(in the rows, 128 means zero)
One turn sends every row of this set to another row. A few are shown first. Where does it send the rows asked after them?
Q_142: [131 141 115 149 157 110 157 134 151 135 124 128 141 122 113 129 103 158
 111 124  69 141 154 115 141 134  97 114 132 157 132 118 106 108 152 100
 130 102 116 106 141  91 130 121 132 167 125 132 104 154 123 128 134]
Q_852: [131 124  90 157 108 131 143 131 109 131 119 108 138 145 166 142 117 114
 138 100 154 106 115 151 136 115  80 135 122  93 164 106 112 161 144 103
 143 150 149 149 157 132 135 167 141 131 138 136 118 123 103 125 153]
Q_974: [119 159 125 184 117 141 148 118 130 141 140 120 117 120 139 128 140 117
 132 134 152 140 163 134 121 138 128  88 120 158 101 140 124 115 109 107
 144 143 112 168 117 153 131  98 112  99 140 125 151  75 135 110 160]
Q_348: [120  91 105 101 120 148 139 177 134 133  93 114 151 126 141  79 139 145
  98 157 122 107 112 140 147 146 161 110 108  87 143 142 125 152  98 135
 112 138 119 128 113 140 124 152 124 122 103 124 118 110 109 124 129]
Q_549: [128 100 121 130  84 109 104 123 130 132 120  86  94 143 166 112 133 141
 166 117 144 130 128 119 145 128 120 158  96 104 135 137 114 141 147 123
 143 116 116 131 136 111 141 171 148 132 130 163 114 151 102 118 117]
Q_963: [139 125 110 151 154 120 149 141 157 128 100 148 143 112 127 124  77 126
 107 130  82 125 148 110 162 113  90 141 104 137 151 160 136 105 140 125
 144 111 104 120 135  82 140 145 133 149 136 126 111 153 109 123 157]
Q_257: [115 132 114 133 165  94 149 126 151 135 110 130 139  94 106 130  92 137
 107 132  64 135 142 117 133 117  94 127 138 160 137 119 120 113 159 129
 135 129 137 141 135  79 124 130 123 156 119 147 114 142 129 130 139]
Q_599: [136 122 112 138 119 149 124 133 134 154 122 123 150 114  86 141 174 126
 114 119 152 133 177 116 117 163 138 132  97 137 129 163 150 125 124 116
 128 119 114 174 124 160 142 150 143 112 117 107 113  79 143  94 133]
Q_34: [124 110 108 148 138 111 178 120 148 111 113 144 142 105 127 120  75 134
 100 128  86 131 141 114 124 101 106 133 111 139 142 159 136 117 147 108
 123  92 119 129 144  97 136 149 120 158 148 123  94 153 115 129 147]
Q_438: [140 157 103 113 135 111 115 118 131 138 134 130 142 160 126 156 126 104
 124 128 152 100  90 144 163 108 152 121 145 174 130 137 127 135 161 119
 136 165 124 134  87  90  85 141 133 125 102 147 107 125 122 113 120]
Q_371: [141 140 105 111 122 120 122 120 117 133 156 125 137 166 116 167 132 123
 143 114 146 108  84 141 140 108 152 122 144 158 124 140 120 143 155  69
 101 126 111  92  84 105 105 119 125 143 128 137 112 143 121 135 105]
Q_901: [116 138  99 124 122 130 133 123 153 137 121 139  94 146 171 122 144 111
 152 102 148 153  97 120 127 119 100 133 145 139 139  96 117 155 133 129
 165 147 130 137 141 135 138 138 156 160 107 134  97 158 136 142 113]
Q_591: [172 115 154 134 102 146 105 148  92 134 113 111 103 125 150 144  99 114
  92 140 105 137 119 157 107 173 126 142 141 145 143  97 184 108 146 127
 103 154 108 125 109 122 110 134 118 116 140 123 101 143 123 134 130]
Q_339: [159 142  96 108 123 144 115 133 123 134 123 138 144 177 138 141 140  88
 117 119 147  85  95 134 176 104 149 133 130 135 122 172 125 115 131  81
 112 129 121 107 112  95 114 146 142 126 115 126 129 142  94 133 134]
Q_182: [144 135 106 111 123 122 121 146 134 140 120 128 124 120 157 121 115 117
 112 131  94 135 101 129 106 165 139 120 137 137 125 126 122 184  92 105
 137 166 111 122  91 111 108  65 142  98 146 101 104 116 137 137 119]
Q_356: [126 118 123 131 113 143 125 134 129 167 125 120 155 113  86 139 161 119
 118 116 146 161 172 136 112 159 129 132 105 130 122 159 134 124 138 116
 128 120 137 163 119 144 140 159 133 118 117 100 109  94 153  72 117]
Q_94: [151  88 142 130 111 131 111 138 122 111 131 131 117 149 138 107 125 107
 104 159 121 146 111 162 140 157 113 131 135 105 124  89 177  98 110 145
 101 129  77 142 131 123 101 132  95 144 110 124 118 133 112 145 133]
Q_294: [167 122  79 112 102 114 110 136 128 133 161 112 113 125 137 144 101 107
 147 112 143 135 132 111 120 158 100 138 136 120 112 101  86 151 171 103
 142 157 124 143 133 110 157 153 160 136 106 129 126 133 131 134 144]
Q_78: [117 150 146 132 102 127 108 158 125 150 128 124 111  98 133  89 138  86
 146 122 138 131 133 143 102 142 108 118 119 152 118 178 143 104 115 119
 170 100 124 148 133 112 148 102 130 124 138 138 135  66 128 125 101]
Q_277: [177 140 127 145  88 137 128 123 101 128 131 126 124 121 155 128 115 127
  89 157 123 126 121 161 137 168 122 133 124 145 140  87 193 118 121 134
 125 155 106 133 125 134  94 112 112 123 131 118  87 159 131 137 119]
Q_747: [ 98  82 124 132 112 136 130 152 105 114 110 124 142 141 113 112 135 127
  94 117 115 114 104 119 148 159 124 152 104  86 100 123 120 145  72  94
 122 136 141 151  82 136 113 135  99 116 136 126 119 134 105 122 152]
Q_415: [123 130  97 109 115 113 146  99 114 124 146 135 128 158 132 141 120 106
 129 133 156 101  81 137 148  71 165 140 129 137 113 162 140 118 125 110
 108 132 139 127  88 108 121 169 112 127 118 139 117 143 103 132 132]
Q_55: [ 79 137 135 161 125 165 128 143 153 183 135 135 119 109  96 120 132 125
 123 105 162 153 149 156 143 146 108 131 113 125 147 156 150 141 118 106
 133 147 124 124 123 147 150 116  99 122 101 101 150 129 142 113 109]
Q_574: [127 133 139 112 102 106 139 174 121 119 137 147 140 109 143 118 108 137
 116 129 114 124 108 132 135 174 149 116 120 162 114 106 118 143 124 136
 138 166 116 138  56 147 137 114 158 114 142 140  90 102 143 159 131]
Q_28: [126 159 124 181 114 132 146 119 128 134 132 108 120 120 144 122 134  99
 133 144 153 152 152 152 113 132 125  89 116 153 113 135 121 111 105  96
 158 128 113 150 113 146 163 105 126 106 147 110 141  76 130 106 165]
Q_481: [130 151 139 125 116 138 116 170 113 154 127 118 102 107 123 109 146 115
 142 112 131 126 152 133  83 146 125 110 132 148 123 183 149 112 116 122
 157 110 123 142 125 132 147  96 131 134 138 138 134  61 124 124  91]
Q_380: [ 77 130 132 163 132 166 131 141 158 176 148 138  98 123  99 116 127 128
 124  93 159 146 145 138 122 147 118 133 118 114 139 172 159 138 113 112
 126 140 110 132 125 146 138 117  92 114 109 105 149 103 130 120 113]
Q_160: [155 100 129 128 119 129 119 130  94  89  96 116 130 143 134 119 116 107
  73 152 125 132 115 156 134 173 121 131 150 119 119  99 191 113 110 109
 108 142 102 146 144 134 128 130 118 148  93 120 110 126 101 130 135]

Q_348 turns into Q_182
Q_371 turns into Q_415
And these:
Q_963 turns into Q_142
Q_160 turns into Q_591
Q_549 turns into Q_901
Q_599 turns into Q_481
Q_28 turns into Q_356

One turn sends every row of this set to another row. A few are shown first. Where does it send the rows asked after them?
Q_639: [ 96 160 126 167 184 127 102  95 122 129 105  95  92 159 139 147  94]
Q_405: [107 149  82 138 182 104 124 144 173 141 128 105 149 151 157 103 131]
Q_931: [114 145  96 160 148 154 146 152 104 141 125  81 131 165 141 154 141]
Q_506: [106 161 141 169 174 137 136 105 103 139 112 132 150 177  94 181 141]
Q_406: [127 120  85 154 151 149 146 128 113 174  80 131 153 176 120 138 121]
Q_110: [130 156 101 177 169 113 160 129 120 151 115 126  78 148 133 142 114]
Q_489: [134 145 125 161 134 135 154 117 122 170 115 128 152 180  94 152 151]
Q_49: [108 161  98 169 174 141 146 120 165 132  90 174 122 149 120 137 133]
Q_300: [138 153  83 148 135 139 148 148 111 153 116 123 172 140 118 133 143]
Q_660: [111 158  94 168 174 135 121 116 121 167 118 133 194 118 133 132  93]
Q_126: [107 150 125 129 175 133 136 123 107 164 156  80 120 175 128 136 152]
Q_84: [114 148 108 199 205 121 119 123 157 147 127 115 185 157 127 145  94]
Q_703: [102 145 116 142 163 145 100 135 120 120 133  68 160 157 142 168 112]
Q_127: [158 151 108 157 168 134 146 105 138 151 121 153 101 149 105 112 123]
Q_418: [108 184 114 149 204 137 143 127 166 146 148  84 139 158 161 130 123]
Q_89: [113 156 128 161 193 135 161 115 113 139 133 117  83 158 137 132  96]
Q_760: [119 139 108 205 158 128 144 125 170 116 118 130 158 153 134 150 129]
Q_993: [ 94 170 113 162 198 143 139 128 133 144 111 150  93 172 112 173 132]
Q_891: [115 166 113 126 181 124  87  87 145 124 110 136 145 157 113 128  79]
Q_871: [ 98 159 136 147 195 109 109 113 136 143 107 106 122 161 137 140  58]
Q_486: [145 155 115 143 168 108  96 103 163 154  95 141 142 151 105 121  87]
Q_297: [ 97 151  97 143 200 110 102 119 167 134  90 152 138 126 135 121 120]
Q_755: [125 154 100 130 150 131 101 131 127 130 123 112 201 135 117 148 117]
Q_30: [131 159 128 111 185 134 163 111 132 156 106 105 123 172 130 135 167]
Q_35: [117 170 120 134 183 141 111 110 145 137 159  92 151 121 155 166 114]
Q_38: [ 81 160 112 131 223 111  95 127 134 146 113 127 108 150 128 157 120]
Q_390: [133 132 111 119 159 154 137 123 138 145 121  92 107 178 145 174 140]
Q_923: [ 89 139 119 141 181 114 117 124 147 137 153  82 167 147 157 120 107]
Q_632: [138 121 122 161 186 119 137 107 123 158  83 134 172 171  95 149 139]
Q_221: [149 163  84 134 167 110 145 120 143 145 118 170 129 147 107 121  98]
Q_575: [ 96 172 114 101 198 111 117 125 108 164 121 105 143 171 117 133 145]
Q_268: [116 135 118 172 142 115 134 119 161 142 114 127 199 152 123 134 104]

Q_489 turns into Q_126
Q_390 turns into Q_35
And these:
Q_760 turns into Q_506
Q_931 turns into Q_703
Q_486 turns into Q_127
Q_639 turns into Q_891
Q_30 turns into Q_418
Q_49 turns into Q_993

One turn sends every row of this set to another row. A few are shown first. Where does it send the rows asked after them?
Q_801: [108 138 136 115 152 125 111 105 131 134  79 144  76 168 122 126 123 149
 115 145 128 117 115 108  84 134 133  99 132 132  94  93 130 136 146 153
 114 118 150 143 121 134 122 126 157 135 143 144 156 112]
Q_998: [112 114 162 142  99  93 148 155 133 157 140 126 128 142 109  90 115 134
 105 120 131 119  95 133 142 138 161  97 131 136 125 135  92 131 156 134
 112 142 155 131 127 165  85 131 117 138 124 130 123 161]
Q_234: [127 152 155 117 155 137 140 110 144 137  93 139 115 108 130 125 111 128
 133 165 128 127 115 153 114 143 128 134 126 117 113 115 182 134  62 139
 108 121 158 138 132 163 121  99 117 153 146 106 108 145]
Q_744: [120 162 130 115 130 116  93 114 166 131  99 132 151 149 123 149 160 136
 131 137 108 160 117 164 157 137 134 126 125  67 117 115 164 117 142 153
 144 137  92 142 139 149 155 121 123 141 152 123 113 107]
Q_706: [ 99 160 139 122 161 141 110 117 103 153 123  78 152 116 113 117 125 119
 133 158 122 147 110 125 169 155  99 116 160 123 120 100 169 117 136 114
 123 144 120 136 126 147 140 117 103 156 116 129  79 109]
Q_44: [109 137 120 135  70 182  98 138 156 150 148 114 109 132 116 146 144 159
 137 158 141 153 104 121 127 136 124 129 133 105 131 116 141 115 132 168
 117 111 116 127 109 138 138 133 104 166  78 123 107 116]
Q_810: [125 127 133 124 143 129 152 136 131 129 112 141 166 151 113 119 152 126
 163 117  83 163 115 143 164 165 114 130 131 115 118  95 144 118  83 125
 125  98 166 127 133 129  87 150  96 161 137 137 103 129]
Q_565: [108 123 173 125 121 131 126 119 138 144 133  98 170 109 134 150 127 142
 118 134 105 163 113 129 147 151 152 105 114 112 144  97 169 111 125 127
 142 122 114 144 105 157 144 121  80 163 125  83  99 148]
Q_836: [130 125 120 120 149 125 113 118 126 144  88 144  76 190 106 126 129 139
 119 143 123 104 113 133 102 119 138  92 131 133  87 107 124 128 148 161
 112 142 124 145 142 146 107 120 163 139 116 134 150 122]
Q_838: [133 110 141 145 119 107 115 120 161 113 124 108 155 176 133 128 123 118
 138 114  94 133 136 105 162 136 134 112 119 133 110  91 103 112 159 178
 119 157 144 132 144  98 112 135 147 114  91 134 122 125]
Q_523: [116 149 143 146 134 141 116 113 148 124 128 125 194 123 160 102 141 137
  94 160 136 112 120 155 162 149 128 114 140 117 138 115 165 124 117 161
 135 121 132 134 138 155 129 124  96 143 128 129  91 124]
Q_21: [104 105 169 139 102 110 163 160 146 163 122 125 130 126 111 107 132 143
 100 114 144 134  97 136 120 155 159  91 146 135 119 111  91 120 156 116
 128 143 154 114 121 148 103 137 116 145 135 111 137 142]
Q_617: [128 145 162 129 128 142 109  84 140 118 123 132 147 106 112 164 134 130
 177 136 111 153  95 147 136 129  96 153 140 112 102  90 139 108 108 154
 134 146 103 144 145 127 142 110 108 145 101 106 133  98]
Q_306: [130 154 154 108 137 112 131 142 116 164 119 117 136 133 118 183 123 158
 131 136  86  96 129 165  98 155 138 127 105 147 115 111 105 107 110 105
 131 123 166 145 142 108 148 135 118 125 140  91 137 109]
Q_509: [110 142 132 117 177 127 115 145 161  97 102 108 148 158 114 146 129 142
 142 135 112 141 129 106 103 122 130  93 122 122  89 123 154  99 122 131
 145 108 140 139 119 163 166 125  92 161  87 106 102 103]
Q_773: [ 97 116 105 150 108 124 140 130  76 106 144 113 100 127 155  85 138 146
  94 117 113 127 110 132 138 110 135 127 125 158 104 139 143 148 123 133
  90 128 135 148 109 138 140 167 167 131  85 116 138 122]
Q_289: [135  86  98 136 111 136 140 106 110 127 107 102  85 135 100 132 150 130
 151 117  92 104 115 103 101 117 138  96 117 118 115 156  79 106 121 130
 126 158 145 140 117  98 148 156 122 142 146 118 109 141]
Q_186: [106 153 145 123 104 169 113 116 168 153 125 128 116 104 138 110 131 119
 141 184 113 126 144 137 166 142  95 150 139 126 111 129 127 116 121 128
 136 167 156 150 157 180 126 130 132 148 121 139 116 101]
Q_996: [130 136 147 115 111 125 141 143 126 119 121 101 123 113 127 101 152 141
 120 126  63 135 149 153 148 137 112 102 127 131  94 159 120 144 151  65
 101 140 115 160 125 119 142 182 152 149 134 110 139 118]
Q_512: [139 131 141 111 143 107 132 150 117 123 114 128 138 119 119 134  99 135
 132 123  91 151 124 135 119 130 101 141 137 194 129  93 161 133 150 116
 140 130 172 134 106 147 167 115 120 153  91 142 122  98]
Q_416: [115 122 142 128 104 108 130 130 121 140 113 112 131 111 135 120 157 113
 115 119  64 114 155 153 162 149 119 125 109 141  77 158 129 131 150  75
  91 134 124 157 122 117 142 168 146 155 115 120 137 150]
Q_130: [133 124 135 117  86  98 134 139 127 120 107 103 110 124 127 100 160 123
 130 110  65 136 152 151 146 143 133 108 123 141  83 157 125 138 159  89
  82 155 131 155 136 102 144 156 156 143 126 109 123 137]
Q_530: [136 114 157 121  96 111 137 132 135 145 109  83 117 148 139 111 142 145
 106 120  59 134 151 141 128 132  97 127 131 139  78 153 133 148 163 101
  88 134 149 149 121 102 137 171 146 141 132 114 136 129]
Q_17: [ 96 118  85 162 109 143 151 129  91 111 133 133 100 120 158 109 118 131
 106 108 120 122 132 137 130  98 133 138 124 159 101 134 147 144 118 136
  99 126 137 157 100 154 143 156 151 157  77 117 130 132]
Q_402: [127 144 127 126 138 155 106 136 133 134 114 167 148 112 112 137 133 124
 143 163 148 132 105 146 129 122 141 121 160  91 110 137 119 145 109 171
 133 132 117 109 140 152 143  91  95 165 139 119 105 143]
Q_727: [103 166 108 125 137 175 119 135 113 166 141  95 148 132 123 131 103 144
 153 131 130 156 129 137 132 138 135 120 144  96 122  89 145 157  82 151
  93 136 127 133 132 139 119 108 102 151 148 101  82 126]
Q_919: [106 165 130 107 163 125 105 103 157 141 135  89 141 129  99 155 128 146
 152 135 148 153 113 183 136 140 121 132 129 117 112 123 131 120 112 116
 126 151 129 140 144 119 147  94 132 147 144  96  79 107]
Q_76: [ 86 138 157 126 149 143 143 119 125 149 134 162 157 136 130 152 126 149
 134 113 125 125 108 151  97 159 117 146 124 127 120 139 110 150 135 129
 136 127 117 165 148 164 106 133 118 167 126  79 117  91]
Q_248: [148 116  98 142 126 138 137 106 125  90 122 114 106 106  89 128 155 139
 169 111  89 107 116 117 113 119 156 103 109 106 117 148  85 136 109 120
 111 141 144 125 113  98 153 170 142 155 124 112  88 126]
Q_623: [ 95 131  97 153 125 157 159 133  99  90 150 114  95 125 164 105 126 154
 103 123 102 123 114 126 134 110 125 114 139 154 110 128 137 160 114 138
 112 114 144 133  96 134 149 171 163 152  92 109 118 110]
Q_955: [124 110 140 118 132 150  76 108 177 156 108 119 122 138  96 138 159 137
 126 174 128 141 142 134 156 130 151 135  90 110 151 115 135 136 109 116
 115 119 150 127 122 141 133 146 135 144 150 106  83 140]
Q_589: [122 106 128 119 125 138 158 161  95 153 110 114 126 119 120 132 121 140
 159 107  89 135  94 121 101 134 149 130 103 106 151  72 124 139  85 131
 137 125 138 142 129 135 132 132  97 105 106 142 105 105]
Q_742: [ 91  94 107 165 113 127 150 120 110 112 137 106 113 144 151  97 130 151
 103 123 116 130  98 126 117  85 128 134 147 170 118 118 120 154 109 137
 108 149 158 147 102 141 145 171 148 138  99 127 127 124]
Q_844: [136  98  81 137 122 137 126 109  98 109 119 111  93 121 108 120 146 136
 150 105  97  92 127 112 121 120 156  96 101 127 101 140  83 126 110 145
 105 157 136 122 119 108 162 157 141 146 113  99 104 147]
Q_103: [135 117 143 140 117 125 120 110 156 101 114 106 169 147 125 115 130 153
 142 104 103 131 141 106 141 126 118 131 120 118 105  66  91 113 150 160
 132 160 170 127 127 100 104 137 132 113 102 129 126 115]
Q_654: [138  86  85 142 125 132 130 102 120 110 115 114  98 112 105 136 154 118
 159  95 106 105 127 130 118 119 160 110  86 109  99 153 100 109 106 126
 101 133 126 131 120 100 156 152 134 146 105 116 105 136]

Q_509 turns into Q_810
Q_838 turns into Q_998
And these:
Q_744 turns into Q_523
Q_416 turns into Q_17
Q_996 turns into Q_623
Q_44 turns into Q_955
Q_130 turns into Q_773
Q_801 turns into Q_103
Q_530 turns into Q_742
Q_617 turns into Q_565
Q_512 turns into Q_589
Q_706 turns into Q_727

